In the rows, zero is written as 128.
Where one turn sends some rows of the set: a few examples, then the rows asked:
Soz: [ 84 138  96 140 104 133 106 145 143 155 111 103 173  93 143 104 114 126
 152 106 125 117 143 113 156 101 148 135 124 109 130 137 136 175  99 144
 131 120 130  90 155  99 138 149 107 139  82 149 126 132 118 123 137 145
 113 161 130  97 119 133 143]
lik: [115 163 147 165 115 126 147 148 156 131 104 167 125 134 148 120 114 165
 164 133 147 160 137 139 149 185 146 172 115 118 105 117 105 129 108  96
 131 113 144 150 125 107 140 136 117 108 104 139 129 127 119 101 162 124
 136 131 133 150 161 149 132]
vig: [124 131 122 118 130 149 148 144 101 118 127  96 135 170 120 158 165 127
 109 134 132 122 133 113  84 140 143 125 153 120 142 155 181 148 147 136
 177 139 137 137 139  94  90 124 132 162 105 132 134 119 133 140 161 116
 150 159 145 118 144 125  90]
sen: [162 115 137 112 116 104 105  96 105 136 134 115 124  92 151 141 173 123
 104 130  95 132 140  87 139 144 126  99 104 140 137 129 100 104  90 130
 158 112 123 135 119 123 144 138 151 130 123 128 146 102 150  90 125  99
 144 138 103 107 132 144 153]
fozu: [149 123  99 114 127 161 143  90 148 176 130 106 101 144 161 118 111 132
 132 123 144 110 137 157 102 147 117 139 118 127 134 119 149 154 129 131
 145 126 128 122 128 131 118 121 145 148 137 147 111 167 120 162  77 129
 155 104 153 132 110 129 143]
vif: [116 130 110 113 139 163  96 134 111  97 131 144 115 141 101 105 136 122
 156 104 125  97 145  90 146 131 144 143 121 113 109 124 141 122 136 147
 131 139 142 137 125 104  71 125 131 179 141 160 136  91 143 141 148 135
 110 176 132 163 132 129 126]
zemi: [129 144 156 113 150 150 163 119 150 131  86 127 180  98 145 130 113 151
 161 153 128 129 126 109 112 145  91 132 120 145 113 147 113 137 141  80
 114 115 132 151 147 112 162 107 139 101 118 138 107 144 122 117 135 154
 130 118 129 160 156 120 108]
vosu: [145 134 106 115 128 157 146  98 145 177 138 100 105 141 162 113 107 131
 120 120 150 100 141 166  94 146 127 125 121 122 136 131 153 157 121 129
 141 127 140 124 137 124 118 122 149 148 143 147 108 163 108 166  98 133
 146 101 147 122 107 134 149]
sak: [161  98 113 113 131 119  97  96  97 148 137 126 110  99 150 145 172 123
 116 126 107 132 128  85 134 131 134  89 125 139 130 130  95 107  95 147
 164 120 124 129 115 118 138 135 146 121 133 141 151 119 151  91 130 102
 141 132 106 113 138 141 161]
beve: [122 127 132  95 161  99 112 155 131 128 145 129 149 128 106 100 135  95
  89 184 118 148 124 128 146 112 116 121 107 108 124 113 108 150 167 116
 116 153 121 114 126 126 134 143 123 145 133 113 137 112  99  88 127 117
 155 139 145 101 130  84 118]
Kaga: [139 162 134 112 169 137 125 160 102 133 125 165  86 186 113 120  98 134
 173 117 149 130 119 131 148 121 130 162  74 132 108 118 106 138 112 133
 146 114 113 138 113  94 147 134 119 142 108 153 147 104 126 135 128 134
 126 123 126 135 113 118 148]
mam: [114 105  95 142  88 122 112 151 132 118 102  98 109 165 101 152 122 148
 149 117 153 135  96 132 140  93 149 124 134 135 116 114 117 130 151 163
 141 144 148 113 133 142 144 141 110  94 131  99 132 163 162 120 151 126
 100 119 133 136 142 154 132]
Pago: [ 78 151  93 145 114 128 114 132 143 153 112 106 157  90 142  93  97 127
 154 114 124 132 136 120 145 117 148 127 126  96 136 136 129 169  94 143
 127 119 128 102 156 114 143 150 104 140  90 142 115 135 114 120 126 162
 107 149 146  94 105 116 143]
rus: [135 140 134 143 135 120 159 135 110  96 118 109 151 162  94 163 154 121
 117 140 121 119 119 121 100 134 158 116 142 134 146 148 176 149 139 136
 162 140 125 141 143  92  85 133 129 154 110 128 120 108 126 135 168 118
 147 166 146 144 133 110  90]
Baso: [159 116 136 114 124  99 108  98 102 133 141 123 119  95 140 136 177 123
 115 140 111 143 128  90 143 134 137  95 119 141 140 126  92 111  96 137
 157 124 130 139 108 117 141 147 146 122 131 136 156 108 154  84 116  98
 146 131 105 104 141 146 158]
Buvog: [116 119 132 125 139 130  93 120 124 115 171 136 144 129 112 107 130 143
 128 122 117 111 126 168 104 132 161 140 143 134 140  95 135 137  86  95
  92 112 148 116 121 133 124 116 136 143 167  90 119  96 114 179 147 111
  99 120 135 129 134 150 105]
Des: [ 78 144  97 141 106 130 113 140 145 153 107  92 166  82 143 102 101 134
 147 107 135 118 145 118 157 105 152 114 125 108 132 134 141 174  99 150
 136 131 135 104 153 112 144 145  97 133  88 154 123 133 122 131 127 154
 104 147 141 100 129 129 141]
dade: [127 146 115 120 138 151 129 127 109  99 124 156 118 144 104 115 145 118
 130 107 114 105 145  82 134 140 143 138 120 128 103 133 137 129 138 153
 132 139 127 141 130 117  71 122 125 159 129 160 140  78 124 113 133 149
 110 185 118 165 104 115 128]
Feri: [119 110 130 139 130 128  91 128 133 112 160 143 145 129 112 117 121 138
 136 118 114 116 138 172 106 131 158 146 135 129 140 105 132 121  79  95
  94  97 142 110 111 127 127 119 144 138 156  82 129 100 123 175 144 114
  91 119 132 126 133 153 104]
Vuv: [129 131 148  97 153  90 111 151 128 115 156 136 145 140 110 100 126 102
  93 170 120 144 115 136 134 108 120 138  99 109 124 108 104 152 165 102
 114 145 124 121 111 129 134 147 131 148 143 115 126  98 104  97 114 112
 144 127 138  99 134  83 119]
gazi: [162 116 168 142 135 130 118 124 135 131 120 105 176 112 113 160 142 177
 131 112 136 119 129 125 110 134 127  94 113 156 130 156 134 134 137 108
 151 125 125 146 131  86  96  78 141 118  96 120  94 111  98 157 149 151
 140 131 124 110 161 111 115]
Bepep: [117 111 103 128  82 118 128 150 131 114 102  96 123 158 115 159 133 139
 136 124 152 136 108 117 138  93 135 111 130 140 111 120 107 131 158 164
 147 152 157 124 133 145 147 137 114  83 129 113 144 163 167 110 139 122
 104 121 120 125 142 167 130]
gerat: [154 135 114 121 130 151 145  81 146 174 143 106 100 140 160 110 115 147
 116 129 132 113 127 157  98 158 114 128 125 120 137 129 141 136 129 130
 135 118 134 120 128 132 129 108 153 147 151 143 111 157 117 164  91 143
 148  92 141 123 103 140 144]
fevi: [126 177 151 164 132 122 136 141 157 123 126 174 119 133 155 112 120 161
 152 130 150 175 134 113 144 180 139 152 120 129 125 110 106 125  90  96
 138 104 142 146 116 125 148 127 128 110 101 132 110 122 140 107 139 109
 140 118 122 139 153 147 126]
mig: [121  95 100 127  86 111 129 146 142 107  99  94 112 162  99 147 144 129
 134 123 150 133 106 118 137  98 133 122 127 152 103 121 120 131 165 155
 146 152 150 120 139 139 151 126 116  96 130 101 138 157 163 116 148 123
 113 123 122 129 148 170 128]
ker: [122 137 143 108 151 103 120 149 142 114 135 135 141 135  98 106 123  99
  90 179 128 143 114 137 139 115 120 136  97 114 130 105 115 149 174 106
 111 136 127 115 114 133 150 141 136 150 136 111 121 101 103 102 109 112
 147 130 138  96 126  74 113]
bugu: [129 134 160 138 130 134 121 117 127 134 119  83 177  95 112 141 155 173
 129 118 140 138 143 113 114 122 115  89 106 152 125 153 138 135 137 127
 155 136 134 144 130  80 113  88 125 119  93 104 110 101  80 154 137 151
 151 153 113 101 160 120 111]
Zemuf: [142 152 126 118 151 128 138 147 109 135 107 160  75 182 112 128 132 157
 153 108 137 121 109 131 145 132 138 168  87 137 101 126 116 131 115 137
 153 117 115 134 103 106 147 118 103 132 108 175 163  85 129 130 140 150
 123 116 122 146 131 134 144]
rofip: [112 113 137 139 133 117  98 131 126 112 168 123 150 134 106 115 134 148
 126 136 101 117 124 172 109 132 159 134 129 127 138 101 129 116  98  96
  94 111 146 104 115 127 131 106 123 134 170  81 127 105 113 166 161 114
 106 124 135 116 141 161  95]
pomu: [119 153 150 129 139 125 165 127 146 115  86 116 178 107 139 119 121 154
 154 144 126 138 121 112 102 115  80 122 105 130 107 147 125 115 146  89
 120 116 146 146 129 125 167 110 142  98 132 124  95 143 131 112 138 135
 129 110 111 163 154 130  94]

Zemuf moves to lik
beve moves to sak
sen moves to mig
Where do these go?
Buvog moves to Vuv
vig moves to vif

Where one turn sends some rows of the set: a few examples, then the rows asked:
Gipi: [130 152 116 126 142 105 118 100 130 105 105 144 136 107 163 127 158 138
  90 121 139  94 161 111 146 150 135 117 144  76]
naba: [130 171 117 130 143  90 101 121 142 143 109 142 126 110 149 139 133 150
 111 109 135  80 167  83 154 149 134 127 146  99]
mizov: [152 121 158 112 142 138 110 178 126 137 122 103 113  68 166 158  93 169
 146 120 142 126 110 109 119 170 129 168 111  99]
Rozo: [168 138 147 134  72 140 107 118 112 160 126 105 132 141 180 123  98 161
 128 112 163  85 164 156 114 127 148 123 116  95]
kof: [172 133 139 133  80 151  97 107 110 169 124 107 146 131 184 127  93 160
 139 125 155 103 157 156 109 129 150 135 115 115]
zove: [120 116 128 115 144 100 118 163 134 148  88 122 125  60 168 150 135 147
 110 112 135 120  97 141 137 169 145 162 127  96]
giful: [136 112 137 109 101 128 115 132  93 107 132 138 154 122 122 145 126 120
 100 141 202  89 132 161 142 121 131 128 119 133]
Non: [154 157 146 126  84 125 128 123 133 191 150 107 144 146 172 109 124 132
 135 126 174 121 156 143 131 140 133 117 108 106]
Daven: [141 113 149 108 142 123 108 163 119 145 111 121 140  51 149 177 123 159
 126  95 139 116 119 124  97 169 136 158 149 106]
Lunu: [135 108 125 101 133 121 110 163 132 136 100 110 153  58 167 154 135 140
 113 135 144 125  97 136 112 191 138 166 131 108]
Fata: [139 139 116 136 145 118 122 112  98 104 109 153 144 106 156 129 114 160
 108 118 139  83 177 119 132 136 146 131 112  72]
Ligo: [136 141 146 113 141 131 111 171 161 135 126  88 126  76 169 158 132 155
 134 110 142 142  97 108 126 187 120 149 126 112]
Visi: [152 130 125 125  72 129 131 104 131 124 125 105 157 141 163 107 140 154
 114 104 158  83 146 168 117 121 128 143 110  89]
bekon: [181 126 126 157 155 112 100 131  89 134 154 129 133 124 114 170  93 118
 137 108 142 126  78 146 140 122 171 126 119 105]
Zoma: [173 124 122 150 152 124  94 116 100 105 154 111 140 130 134 154 116 110
 131 118 142 131  66 155 142 145 167  98 141  95]
tedeg: [159 145 147 126  91 139 120 106 140 191 141 103 145 141 179 119 122 131
 141 134 163 141 153 142 137 136 129 133 104 123]
repe: [147 120 135 122  88 134  94 150 107 106 128 121 131 139 140 146  91 141
 106 148 195  76 119 152 150 121 139 133 100 137]
Matul: [133 155 166 123 111 133 114 156 130 119 162 117 129 143 125 157 120 127
 119 113 199 113 129 132 153 118 109 106 113 141]
bugol: [163 124 126 135 149 117  99 100 100 142 153 110 141 119 117 145 112  97
 141 144 123 111  74 120 148 129 163 148 157 133]
tutod: [116 147 139 125 146 126 114 175 144 124 110  99 120  79 176 140 121 170
 132  94 126 126  92 130 133 176 137 140 118  94]
bogis: [173 129 118 144 144  97  80 131 112 163 143 120 122 127 115 167 104 109
 135 125 137 115  65 131 168 142 165 127 138 118]
litu: [151 140 142  98  81 132 122  79 132 150 135 106 162 113 150 112 158 141
 136 117 154  99 144 140 125 133 117 136 160 115]
vodu: [179 122 144 147 152 132  92 105  94 114 151 106 118 131 131 156  86 122
 145 128 118 105  78 121 138 113 160 146 147 121]
fefir: [122 128 151 108 148 125 127 170 117 123 115 113 111  62 167 124 110 175
 143 112 137 120  96 126 137 166 137 152 116  79]
Vol: [144 142 137  94  73 118 128  99 128 163 134 114 155 124 144 101 154 140
 132 117 167  83 150 142 128 136 123 128 149  96]
ver: [179 113 135 132 149 100 104 109 114 128 148 124 113 124 121 160 133 100
 127 128 142 124  62 133 173 130 149 127 147  95]
Mese: [128 136 154 133 158 124 114 167 135 132 106 111 112  71 182 162 133 159
 116  80 133 139 105 139 120 165 141 126 130  86]
nosu: [157 144 144 132  83 109 130 119 160 169 133 114 131 155 168 136 146 137
 115  89 164 107 148 148 138 107 111 144 101  98]
neru: [132 101 150 108 144 112 121 160 119 124  89 123 103  61 180 136 128 159
 114 120 138 119  97 138 141 161 140 157 123  72]
mola: [176 118 134 130 145 108 102 114  94 108 151 123 122 116 101 158 103 134
 149 106 134  95  64 127 157 121 144 136 145  91]
lebat: [171 117 124 144 148 123 105  96 110 103 148 105 130 134 130 144 116 104
 129 136 119 114  65 135 152 113 153 155 137 124]
Koga: [142 165 140 144 157 102 124 131 132 134 125 149 109 121 158 149 118 152
 118  99 141 106 176  90 153 127 124 130 109  83]
gike: [169 130 129 159 157 123 100 103 121 121 154 104 136 138 131 162 118 100
 126 113 120 126  72 139 139 112 153 143 142 130]
kanez: [136 147 148 126  99 119  86 147 133 126 131 121 129 133 125 180 122 134
  99  88 189  77 130 145 144 111 121 115 139 149]
nuv: [165 141 135 145 153 131  96 111 107 131 161 101 139 130 125 146 102 106
 152 133 122 118  75 119 142 136 161 132 153 130]
rotu: [121 129 142 122 159 109 124 169 116 161 108 133 129  53 161 159 127 154
 122  83 139 130 113 135 119 162 145 146 132  95]
Tivu: [165 134 112 134 137 117  80 121 105 113 150 105 138 120 112 148 101 132
 149 117 131  97  61 133 151 147 166 113 157 106]
Bap: [156  95 145 112 138 132 119 159 126 111 105 109 123  73 185 154 116 152
 113 132 143 139 102 140 116 163 129 171 105  84]
Giv: [148 142 164 123  95 145  92 153 118 121 147 107 111 145 151 144  95 133
 120 151 201  99 127 132 159 130 130  99 119 134]
Mek: [142 163 126 148 151 113 114 126 143 127 117 134 121 132 187 128 125 134
 100 137 143 126 163 107 161 153 137 114  98  82]
sez: [131 162 104 143 138 116 101 131 119 134 105 136 141 122 171 119  98 156
 117 142 140  89 166 105 144 166 156 125 105  94]
begub: [179 118 139 151 154 123  91 100  95 139 145 117 123 120 124 171 100 107
 131 116 121 108  86 127 135 108 163 146 158 126]
pobo: [165 143 152 126  91 119 124 102 159 172 136 112 125 144 168 147 134 141
 129  97 155 117 143 141 141 100  98 157 103 118]
lar: [168 139 156 111  83 121  96  93 139 176 121 112 118 119 155 141 131 157
 141  96 149  85 155 126 136 111 113 147 159 119]
milu: [140 127 153 106 102 121  90 134 106 130 126 128 139 117 128 164 137 116
  94 122 201  83 135 149 139 127 134 100 162 144]
bivub: [157 124 125 126  78 144 122  85 123 124 121 108 170 128 164 118 130 158
 125 107 149  98 144 169 106 114 125 148 111 106]
Larok: [168 139 156 112  74 110 105 106 134 178 124 118 110 130 159 134 132 154
 121  89 159  71 163 134 132 113 124 138 151  99]
rog: [146 124 156 122 147 125 118 158 149 117 116 107 121  72 167 179 145 150
 115  83 137 141 109 129 105 158 112 150 135  94]

neru moves to zove
Visi moves to Vol
begub moves to gike
Where do these go?
bogis moves to bekon
Bap moves to Lunu
naba moves to Koga
tedeg moves to kof
giful moves to milu

